In the data rows, zero lies at 4.5, halfway between 4 and 5.
Some points, each followed by its number:
[4 4 4 4 4 4 5 6 7 7 7 6 4 5 3 4 3 3 4 3 3 3 3 3 4 3 3 3 3 3 4 4 4 4 4 4 4
 3 4 3 4 3 3 3 4 3 4 3 4 3 3 3 3 3 5 4 5 5 6 6 7 8 8 7] 0
[4 4 4 4 4 4 4 4 4 5 7 8 8 8 6 5 3 3 3 3 3 4 5 5 6 6 8 8 8 8 8 7 8 8 8 9 7
 7 7 6 5 3 4 4 4 2 4 3 3 3 3 3 4 3 3 4 3 3 3 4 3 3 3 4] 1
[5 4 5 6 6 7 7 5 5 4 4 3 4 3 4 4 3 3 3 3 4 3 3 4 3 3 3 5 5 5 6 8 7 7 7 7 6
 6 6 6 6 6 5 5 5 4 3 3 4 2 3 3 3 4 3 3 3 3 3 3 3 3 4 3] 2
[4 4 5 6 5 6 6 4 5 3 4 5 3 4 4 5 5 5 5 5 4 5 4 4 4 3 3 4 3 3 3 4 3 3 3 4 3
 4 5 4 6 6 7 6 8 8 7 7 7 6 4 3 4 3 4 3 3 3 4 3 3 2 3 3] 3
[4 4 3 3 3 4 4 4 4 3 2 3 4 4 3 3 4 3 4 3 3 6 8 8 7 6 4 4 4 3 3 4 4 5 3 4 3
 2 4 3 3 4 4 4 4 6 4 6 7 7 8 9 7 9 9 9 9 8 8 6 5 5 4 3] 4
[4 5 6 8 6 5 5 5 3 4 4 4 3 3 3 3 3 3 3 4 4 2 2 4 4 4 4 4 5 5 6 6 7 7 8 9 8
 9 7 6 6 4 4 4 4 2 3 3 2 4 3 3 4 4 3 3 2 3 2 3 3 2 4 4] 5
[4 4 5 5 5 6 7 7 8 7 6 5 4 3 3 3 3 2 3 4 4 5 6 7 8 7 7 7 6 6 6 7 7 8 8 8 7
 7 6 5 4 4 4 4 4 4 3 3 3 4 4 3 3 3 3 3 3 3 3 3 3 3 3 3] 6
[9 9 9 9 8 7 6 5 5 4 4 3 4 3 3 3 3 3 3 3 3 3 4 3 3 3 3 4 4 4 3 4 3 4 4 3 4
 3 4 3 3 3 4 3 4 4 3 4 4 4 6 6 6 8 8 9 9 9 9 9 9 9 9 9] 7
[4 4 4 4 4 3 3 4 3 4 4 3 4 5 5 5 5 6 6 6 6 6 6 7 7 8 8 7 7 6 5 5 4 4 4 3 4
 4 3 4 4 4 5 6 6 7 6 6 5 4 4 4 4 4 3 3 3 3 2 3 3 3 4 4] 8
[4 4 4 4 3 4 4 4 3 5 5 5 6 4 4 4 3 3 2 2 3 3 2 4 3 4 3 4 4 3 3 4 2 3 3 4 3
 4 2 3 3 4 4 4 3 4 3 4 3 4 4 3 3 3 4 5 5 6 6 6 6 5 6 5] 9
[4 4 4 3 4 4 3 4 4 3 3 4 4 3 3 3 3 3 3 3 3 4 5 6 7 9 9 9 9 9 9 8 7 6 5 4 4
 3 3 4 4 4 4 3 3 3 4 3 4 3 3 4 3 3 3 3 4 4 4 3 3 4 3 3] 10
[4 4 4 4 4 3 4 4 3 5 3 4 5 4 5 6 6 7 5 5 6 3 3 3 4 4 3 4 4 3 3 2 3 3 2 3 4
 5 4 5 6 7 8 9 9 9 9 9 9 9 9 8 7 6 5 4 3 4 2 4 4 3 4 4] 11
[4 4 4 4 4 4 4 4 4 4 4 4 5 6 6 7 6 6 5 5 4 6 7 5 4 5 4 4 4 4 3 4 4 4 4 3 4
 3 4 5 5 5 6 6 7 7 6 5 5 4 3 4 3 3 3 4 4 3 4 3 3 4 3 4] 12
[4 4 4 4 4 4 4 4 4 3 3 4 4 5 5 6 6 8 9 9 9 9 9 9 9 7 7 5 5 4 4 4 4 4 4 4 3
 3 4 3 4 3 3 3 3 4 3 3 4 3 3 4 2 3 3 3 3 3 4 4 3 4 3 3] 13
[4 4 4 5 5 6 7 7 7 6 5 5 4 5 4 5 5 6 6 5 4 3 3 2 3 3 4 3 3 3 3 3 3 4 4 4 3
 3 4 4 4 3 3 4 4 4 5 5 5 5 4 4 4 3 3 4 3 3 3 3 3 3 4 4] 14
New points follow, each followed by the numbers of its five nearest points above, looking only along the 4 directions in which the numbered points spread most, nearest first.
[4 4 4 4 4 4 3 4 4 3 3 4 4 4 3 3 3 3 3 3 4 4 5 5 6 8 9 9 9 9 9 9 9 7 7 6 5
 4 5 5 4 4 4 3 3 4 4 4 4 5 5 7 7 8 9 9 8 7 6 5 5 4 4 3] 10 6 1 4 8
[4 4 4 4 3 3 5 4 3 4 4 4 4 4 6 6 5 5 3 4 3 3 2 4 4 3 3 3 4 2 3 4 2 3 3 4 3
 5 3 4 4 5 5 5 5 4 5 4 3 3 4 3 4 4 3 3 4 5 5 6 6 5 6 4] 14 9 0 12 3
[4 5 5 6 6 7 5 6 6 5 6 6 5 6 4 4 3 3 3 3 3 3 4 3 3 3 4 3 3 4 3 3 4 4 4 4 4
 3 4 4 4 4 4 4 4 4 5 5 6 6 7 8 7 7 6 5 5 4 4 3 3 4 3 3] 9 14 3 12 0
[4 4 4 4 4 4 6 7 6 7 6 5 5 5 4 4 6 6 6 6 6 5 5 4 4 4 3 3 4 3 3 3 3 3 3 3 4
 3 3 4 4 4 4 5 4 5 5 6 6 6 5 4 4 4 3 4 3 3 3 4 3 3 3 4] 12 14 3 9 8
[4 4 4 4 3 4 4 4 3 4 3 3 4 4 3 3 3 4 5 6 8 8 6 4 4 3 3 3 4 4 3 3 3 3 3 3 4
 4 4 4 4 4 4 4 4 5 6 7 9 9 9 9 9 9 9 9 8 7 5 5 4 4 4 4] 4 11 12 9 3
[5 6 7 7 7 7 7 5 6 4 4 4 4 4 4 5 6 5 6 5 4 4 4 4 3 3 3 3 3 3 4 3 4 4 4 3 3
 2 4 4 4 4 4 4 6 5 5 4 5 3 3 3 3 3 3 3 3 3 5 3 4 4 3 3] 14 9 12 3 0
[4 4 4 4 6 6 7 8 6 6 6 6 7 7 7 7 7 5 5 4 4 4 3 3 3 5 5 5 6 7 7 6 6 6 5 4 5
 4 4 4 4 3 4 4 3 3 4 3 3 3 4 3 3 3 3 3 3 3 3 3 3 3 4 4] 2 14 6 5 12
[4 4 4 4 4 4 3 4 4 4 3 5 5 6 7 7 8 7 8 8 7 6 8 7 7 8 6 6 5 5 4 3 5 5 6 5 7
 6 7 7 7 5 5 6 4 4 4 3 3 3 3 4 3 3 4 3 3 3 3 3 3 4 4 4] 8 12 13 10 6
[4 4 4 3 4 4 4 4 4 4 6 6 5 4 4 4 3 3 3 3 2 4 3 4 3 3 3 3 3 3 3 4 3 3 3 4 3
 4 4 4 4 4 4 3 3 4 4 4 4 4 4 5 6 5 4 4 5 5 6 6 5 5 5 5] 9 0 14 12 3
[4 4 3 4 4 4 3 4 4 3 3 3 4 4 3 3 3 3 4 3 4 6 7 6 7 8 8 8 8 8 8 8 8 8 6 5 5
 4 4 4 3 3 4 4 3 4 3 3 3 3 3 4 3 3 3 3 4 3 4 4 3 4 3 3] 10 6 1 8 2
